In the data rows, 128 means zero.
Here is a table of points, one per row:
Array([141, 154, 115, 219, 166, 095, 120, 068, 115, 170, 109, 163, 147, 131, 116, 067, 198, 087, 103, 115, 170, 115, 098, 141, 108, 089, 084, 105, 145, 127, 094, 140])
Array([213, 119, 123, 119, 123, 147, 156, 179, 175, 132, 157, 108, 085, 112, 185, 140, 164, 147, 135, 119, 139, 182, 156, 031, 129, 155, 085, 099, 067, 162, 143, 088])
Array([162, 102, 071, 150, 123, 147, 113, 166, 102, 063, 162, 119, 130, 177, 105, 139, 171, 098, 104, 148, 133, 124, 166, 150, 149, 145, 108, 139, 094, 106, 118, 160])
Array([112, 121, 104, 147, 123, 167, 153, 152, 068, 114, 167, 061, 121, 165, 000, 150, 147, 171, 082, 129, 129, 130, 106, 138, 174, 145, 123, 103, 099, 065, 087, 134])
Array([132, 062, 163, 144, 167, 069, 087, 100, 123, 148, 182, 120, 114, 146, 113, 148, 116, 081, 117, 122, 124, 108, 089, 042, 157, 080, 106, 201, 137, 164, 059, 151])
Array([072, 105, 108, 078, 149, 138, 124, 093, 170, 084, 130, 121, 144, 095, 208, 160, 197, 164, 096, 157, 122, 169, 180, 091, 142, 160, 112, 097, 093, 124, 102, 068])
Array([126, 137, 133, 163, 114, 170, 114, 141, 081, 117, 135, 134, 130, 116, 189, 157, 135, 142, 132, 164, 093, 063, 106, 114, 112, 128, 156, 131, 179, 129, 140, 130])
Array([085, 168, 140, 173, 091, 171, 115, 135, 169, 123, 172, 136, 098, 095, 130, 167, 119, 152, 060, 145, 126, 140, 189, 107, 178, 141, 157, 089, 106, 202, 112, 108])
Array([092, 174, 147, 125, 098, 157, 111, 078, 137, 121, 146, 120, 100, 096, 172, 144, 147, 130, 080, 135, 073, 146, 077, 127, 079, 093, 101, 145, 102, 114, 137, 185])
Array([142, 088, 114, 101, 075, 213, 138, 127, 147, 133, 101, 093, 138, 153, 135, 048, 158, 154, 111, 128, 142, 162, 141, 120, 108, 112, 157, 171, 115, 154, 129, 146])
Array([158, 138, 133, 096, 138, 114, 034, 232, 130, 129, 101, 154, 155, 123, 130, 080, 126, 124, 131, 139, 102, 099, 132, 149, 101, 149, 153, 129, 121, 118, 155, 000])
Array([129, 132, 113, 099, 127, 117, 172, 147, 076, 055, 085, 128, 132, 125, 127, 138, 104, 144, 126, 151, 156, 178, 169, 147, 120, 071, 151, 123, 131, 126, 127, 142])
Array([080, 126, 255, 130, 148, 150, 170, 141, 126, 113, 157, 101, 125, 130, 215, 114, 132, 147, 140, 118, 097, 154, 132, 120, 163, 110, 060, 091, 100, 134, 171, 115])
Array([132, 188, 107, 192, 069, 131, 113, 139, 108, 110, 143, 091, 127, 121, 174, 135, 047, 095, 169, 145, 052, 086, 102, 098, 090, 089, 127, 178, 147, 131, 115, 109])
Array([167, 112, 188, 107, 153, 074, 078, 139, 129, 143, 228, 078, 138, 174, 097, 166, 083, 111, 096, 166, 185, 143, 102, 156, 102, 161, 106, 162, 159, 128, 064, 140])
Array([087, 116, 097, 122, 162, 136, 126, 117, 083, 137, 117, 080, 133, 108, 136, 126, 132, 155, 124, 083, 152, 153, 086, 090, 125, 128, 144, 132, 129, 138, 224, 119])
Array([107, 103, 142, 136, 145, 091, 145, 147, 197, 089, 145, 103, 125, 058, 167, 142, 090, 140, 087, 175, 158, 136, 079, 087, 125, 135, 134, 146, 181, 129, 127, 144])
Array([182, 095, 177, 144, 116, 126, 100, 146, 132, 125, 101, 143, 114, 120, 123, 107, 153, 120, 130, 161, 109, 063, 139, 141, 149, 146, 134, 120, 117, 126, 143, 107])
Array([164, 136, 151, 090, 100, 121, 154, 142, 136, 124, 172, 071, 153, 106, 082, 130, 128, 099, 119, 124, 116, 074, 163, 159, 069, 115, 151, 084, 106, 143, 152, 099])
Array([104, 132, 128, 156, 123, 160, 113, 116, 129, 096, 101, 116, 118, 142, 182, 117, 079, 104, 129, 183, 091, 112, 101, 109, 115, 087, 080, 106, 128, 140, 114, 139])
Array([127, 133, 145, 169, 152, 157, 163, 136, 090, 116, 131, 111, 127, 131, 185, 135, 137, 145, 108, 005, 134, 144, 137, 135, 096, 133, 124, 161, 146, 111, 128, 101])
Array([103, 108, 125, 148, 121, 101, 109, 167, 144, 126, 141, 172, 141, 159, 139, 142, 105, 173, 144, 107, 149, 124, 120, 126, 115, 148, 172, 129, 125, 144, 121, 191])
Array([133, 170, 149, 140, 129, 108, 121, 111, 202, 092, 113, 130, 176, 091, 111, 118, 107, 110, 184, 130, 110, 097, 121, 113, 121, 187, 136, 106, 035, 123, 164, 094])
Array([153, 140, 074, 183, 158, 136, 119, 061, 070, 167, 107, 154, 167, 145, 130, 082, 126, 109, 094, 156, 137, 111, 100, 126, 104, 210, 140, 119, 121, 173, 089, 150])
Array([136, 100, 118, 097, 162, 196, 113, 137, 130, 090, 114, 130, 137, 154, 107, 134, 109, 093, 089, 118, 154, 126, 203, 131, 182, 103, 112, 080, 129, 082, 059, 123])
Array([135, 156, 115, 072, 135, 088, 123, 108, 119, 143, 153, 143, 104, 071, 096, 063, 125, 053, 159, 138, 049, 148, 169, 180, 171, 146, 139, 114, 131, 089, 160, 182])
Array([084, 119, 118, 121, 185, 170, 130, 120, 101, 097, 179, 130, 109, 155, 113, 113, 096, 104, 128, 111, 125, 113, 127, 099, 018, 181, 124, 095, 089, 113, 069, 122])
Array([128, 128, 126, 186, 123, 152, 119, 121, 097, 139, 087, 126, 000, 090, 157, 157, 112, 137, 149, 140, 132, 105, 087, 172, 102, 140, 136, 108, 164, 108, 116, 123])
Array([125, 136, 165, 095, 140, 090, 197, 100, 176, 135, 123, 151, 111, 171, 111, 141, 118, 125, 140, 142, 119, 089, 201, 117, 127, 136, 131, 185, 070, 121, 203, 070])
Array([107, 117, 169, 117, 171, 099, 082, 129, 150, 111, 165, 081, 108, 172, 125, 152, 146, 118, 121, 110, 158, 149, 083, 124, 173, 127, 107, 147, 184, 180, 135, 147])
Array([118, 102, 141, 166, 173, 117, 079, 128, 147, 129, 186, 144, 082, 187, 157, 142, 123, 108, 151, 161, 169, 180, 057, 131, 133, 132, 140, 130, 141, 117, 102, 127])
Array([148, 052, 146, 147, 124, 078, 096, 132, 112, 125, 123, 091, 122, 205, 123, 184, 126, 139, 138, 084, 106, 174, 108, 149, 155, 122, 123, 115, 153, 185, 181, 165])
Array([084, 063, 103, 138, 143, 086, 117, 089, 099, 199, 144, 200, 150, 132, 068, 122, 135, 134, 100, 142, 134, 122, 139, 148, 077, 093, 161, 105, 125, 109, 144, 155])
Array([136, 113, 068, 184, 119, 123, 179, 120, 108, 191, 118, 224, 165, 131, 145, 146, 128, 091, 127, 105, 170, 141, 062, 129, 166, 109, 150, 118, 079, 137, 135, 136])
Array([170, 125, 105, 071, 156, 163, 164, 160, 075, 105, 118, 109, 156, 144, 114, 146, 124, 112, 068, 110, 112, 144, 113, 118, 163, 129, 147, 101, 139, 080, 106, 148])
Array([155, 133, 126, 086, 061, 123, 151, 118, 162, 102, 093, 155, 127, 090, 113, 132, 101, 141, 139, 087, 156, 111, 162, 111, 137, 105, 122, 102, 118, 142, 153, 130])
Array([119, 139, 084, 161, 153, 161, 058, 154, 092, 156, 123, 053, 161, 145, 179, 169, 095, 109, 084, 109, 158, 143, 207, 153, 137, 125, 121, 108, 143, 078, 097, 149])
Array([154, 165, 112, 148, 148, 143, 140, 081, 131, 089, 217, 128, 171, 114, 138, 112, 146, 144, 205, 098, 134, 141, 119, 137, 102, 144, 209, 155, 166, 094, 128, 154])
Array([102, 085, 134, 136, 115, 153, 122, 107, 090, 097, 086, 127, 135, 083, 141, 101, 142, 120, 160, 098, 151, 149, 126, 171, 120, 127, 145, 221, 105, 141, 129, 128])
Array([114, 179, 085, 120, 148, 081, 116, 113, 101, 188, 141, 116, 128, 160, 115, 071, 113, 118, 208, 128, 115, 118, 139, 179, 186, 142, 095, 117, 141, 105, 110, 148])
Array([110, 146, 129, 106, 155, 123, 146, 102, 093, 111, 137, 124, 131, 119, 160, 110, 116, 169, 112, 130, 110, 109, 121, 165, 129, 175, 098, 134, 163, 237, 148, 136])
Array([098, 145, 127, 104, 088, 110, 121, 129, 117, 149, 078, 146, 121, 111, 174, 114, 128, 138, 076, 088, 136, 148, 101, 094, 139, 149, 181, 171, 107, 147, 109, 144])
Array([106, 136, 127, 127, 150, 073, 169, 127, 109, 131, 082, 099, 097, 128, 157, 119, 170, 132, 097, 101, 202, 159, 143, 136, 139, 112, 141, 130, 087, 100, 141, 150])
Array([220, 138, 157, 087, 122, 156, 128, 136, 161, 123, 108, 155, 134, 125, 110, 175, 134, 122, 091, 149, 124, 065, 151, 137, 174, 109, 198, 095, 125, 107, 178, 101])
Array([113, 110, 074, 139, 105, 096, 119, 099, 093, 127, 129, 165, 125, 081, 124, 110, 108, 112, 152, 148, 043, 129, 172, 149, 155, 115, 050, 132, 152, 094, 133, 127])
Array([121, 143, 075, 146, 155, 095, 129, 139, 131, 153, 071, 141, 165, 126, 015, 133, 148, 108, 126, 166, 090, 114, 135, 122, 113, 099, 113, 140, 141, 125, 144, 170])
Array([119, 158, 108, 125, 126, 089, 101, 087, 127, 135, 158, 164, 107, 111, 086, 023, 127, 111, 110, 133, 076, 203, 150, 100, 150, 121, 104, 174, 151, 088, 165, 112])
Array([120, 110, 194, 116, 102, 157, 140, 123, 026, 153, 107, 112, 157, 106, 144, 148, 142, 119, 180, 141, 169, 168, 176, 122, 121, 128, 161, 114, 108, 120, 103, 137])
Array([116, 146, 147, 101, 051, 125, 139, 134, 127, 177, 095, 161, 184, 118, 063, 121, 138, 120, 164, 141, 157, 133, 032, 131, 133, 101, 116, 100, 188, 137, 135, 145])
Along one direction, these points spread out more than along any other. Take the direction at right angles to it along which they spread out most. Then take the direction at right angles to both along which they spread out most. Go by this last direction. For each point below, how far along it does it lie, from 0 to 99? The average is 50, and the first point in the table lies past the average. One standard deviation of the points above along it is 16.
Array([139, 160, 152, 083, 153, 092, 113, 164, 133, 132, 142, 146, 095, 142, 080, 193, 149, 191, 153, 154, 148, 149, 108, 095, 165, 076, 101, 144, 146, 173, 038, 140]) 41
Array([181, 143, 136, 069, 100, 106, 131, 077, 163, 115, 126, 152, 119, 153, 140, 149, 085, 175, 134, 119, 147, 099, 141, 096, 094, 170, 108, 122, 113, 103, 156, 108]) 55
Array([182, 134, 171, 166, 105, 120, 146, 120, 219, 104, 095, 106, 093, 133, 104, 111, 090, 225, 160, 118, 100, 076, 135, 129, 106, 109, 166, 096, 099, 138, 161, 097]) 63
Array([085, 119, 123, 128, 049, 111, 161, 133, 204, 074, 101, 162, 125, 143, 113, 135, 136, 080, 181, 092, 130, 103, 119, 121, 103, 090, 135, 100, 170, 099, 157, 093]) 64
Array([105, 166, 122, 126, 149, 116, 146, 120, 117, 115, 090, 127, 133, 129, 137, 165, 145, 124, 160, 132, 150, 182, 130, 166, 106, 114, 155, 184, 113, 202, 132, 104]) 61
Array([115, 129, 118, 156, 114, 134, 200, 164, 137, 155, 102, 154, 143, 110, 176, 116, 145, 116, 149, 133, 062, 145, 136, 131, 139, 157, 107, 108, 159, 132, 038, 129]) 59
Array([131, 150, 137, 063, 048, 118, 117, 157, 158, 111, 105, 123, 132, 108, 090, 113, 157, 124, 137, 164, 185, 059, 162, 151, 125, 179, 134, 124, 128, 104, 179, 120]) 43
Array([113, 108, 133, 155, 166, 156, 091, 116, 146, 108, 096, 101, 159, 159, 139, 112, 165, 205, 144, 111, 126, 121, 124, 126, 111, 132, 167, 146, 142, 123, 086, 139]) 47
Array([142, 139, 135, 156, 159, 168, 139, 112, 128, 212, 091, 203, 144, 119, 057, 108, 127, 113, 099, 122, 178, 145, 104, 159, 095, 166, 115, 136, 158, 102, 151, 169]) 46
Array([141, 132, 119, 055, 144, 168, 137, 165, 189, 169, 120, 154, 139, 121, 126, 141, 113, 136, 141, 100, 117, 099, 108, 127, 157, 107, 105, 131, 070, 081, 157, 120]) 46
Array([109, 128, 082, 130, 140, 146, 155, 180, 133, 196, 141, 151, 141, 144, 099, 121, 138, 099, 146, 108, 133, 138, 170, 107, 126, 119, 101, 135, 168, 139, 157, 176]) 44
Array([124, 094, 076, 096, 099, 128, 145, 124, 169, 134, 161, 048, 109, 099, 169, 154, 105, 140, 129, 174, 085, 095, 098, 172, 148, 101, 091, 123, 159, 165, 103, 099]) 59
